Each path is a new rotation, seen through one point. The rows after it are directions, each followed by how far the rotation turns it, in degrees per step (0 if it stays put).
Each turn is a multiple of 5 degrees from 10 to 175, or 0.
Each row of a path follows its step; steps can be skipped.
Path 1:
step 0: [ -9  11  24 -13  12   9  12  -7   4  -1   5  -3  17  17  24 -13   2   6
 -12  15  -1   6   2  -2 -14  49  22   0  -8 -11  -2  17  16 -14   0 -22
   0   6  -4  -6  12  -6   2   7 -18  -1  -1]
step 1: [-27  10  14  -9  19 -26   4 -15 -28  -9  -8   3 -11   7   4   0 -13 -15
  -3  -1  11  10  -3   5   7  11  -4   5 -13  -7  10  31 -11  -1 -19  10
 -16  10 -21  12  -4 -15  18  -3 -14   2 -16]
step 5: [ -2  22   3 -15  26  -7 -13  27   5 -21 -10   0  -5  17 -11  -9 -19  10
 -10   7 -19  10  -2 -16   2 -13 -21 -16  -8   9  -6   9 -14 -13 -13  12
  -5   6  13 -12  13 -15  -5   0  32   6   5]
step 7: [ -9   1  11   5   6  12  43  -9 -17  -2   5  22   2  -6  -9  10  18 -11
  20  -5   0   6  -8  24  -1   0   3  -9   4 -29  25  -8  23  -4   7 -15
   9  15   8  -1 -13 -11   6   5   3   4 -15]
step 8: [-16  13  12 -13  -2   6   0  -1 -12   5  -5  -2 -23  22  16   1   4  -4
   6   5  -9  16  -7   2   8  -2   0 -14  13  -1  16   1  21 -28  -1  -3
 -20 -16  18  18   9   8 -19   0  17  16 -34]
step 10: [ -4  -2   5  -3   7 -14   8 -28   4  -2  -1   6   4 -14 -14   6  -3   9
   7  23   3   9  15  12  -6 -19   0  14 -13 -13 -20 -15   7  26   5  11
  31  12   3  12   7 -11  20   0  14 -30 -11]
step 11: [ -8  -5 -17   4  16  -6  -1   6   2   8 -11  -6 -11   7  11  -1  30  17
  -5   8 -25 -11  15  19 -33 -15   2   5   1 -14 -10  11  31 -13   8   6
  -4   7  13  12   5   1  15   5  29  -4   4]
step 12: [  0  10 -18 -15  -3   6  -3  11 -17  11  -9   4 -21  26   1   3   2 -10
 -20 -10 -14   8  19 -17  -8  34 -11   4  -9   9  -2   7  17 -21  -1 -22
  -4  12  -1  -7 -13  20  13  -9   7 -11  19]
step 13: [  7  29   6  -9  -7 -21  14  -1  -4   4  -3  -3   8  28 -11   2 -21  -3
  -8 -19   3   9   9  -1  14  29  -9  -1 -17 -16  -3 -27 -20  -2  -6  -5
  18   8  -2   3 -11 -24  12  -9   0 -15 -13]
[ -2  -4   1   1  -4  -6   1   2   5  -2  -1  -3   1   2  -2   0 -11   5
  -7   1  -5  12  -2   2   5   7  13  -1   3   1   5   2  -3  -2   0   2
   5  -6   3  -1   0   1  -2   3   2  -3   0] => 80
[ -5   5  -3   4  -2   6   9  -5   1  -2  -2   4  -5  -1  -5   4  -4   2
  -3  -4   2   3   2  -6  -1   3   3   2   2   3  -5   4   4   5   4   6
  -3   3 -12  -8  -2   6   2   4  -3   0  -3] => 125
[ -1   9  -1  -2  -3  -2   2  -3  -2   4  -1  -4   1  -3   1  -2  -8  -5
   2   2   0   1  10  -4  -1   0   0   4  -6   4   1  -1  -2  -1  -8  -3
 -11  -5   8  -7   3  -5   2   5  -3   3  -1] => 90
[ -3   6  -1   0   3   5   2   7   4   6   7   2   5   5   2  -2  -4   4
   5  -3   4   1  -1   4   7  -1  -5  -1   5  -3   8   0   3   0  -3  -5
   3   0  -7 -10  -2  -5  -8   0   4   1   2] => 45
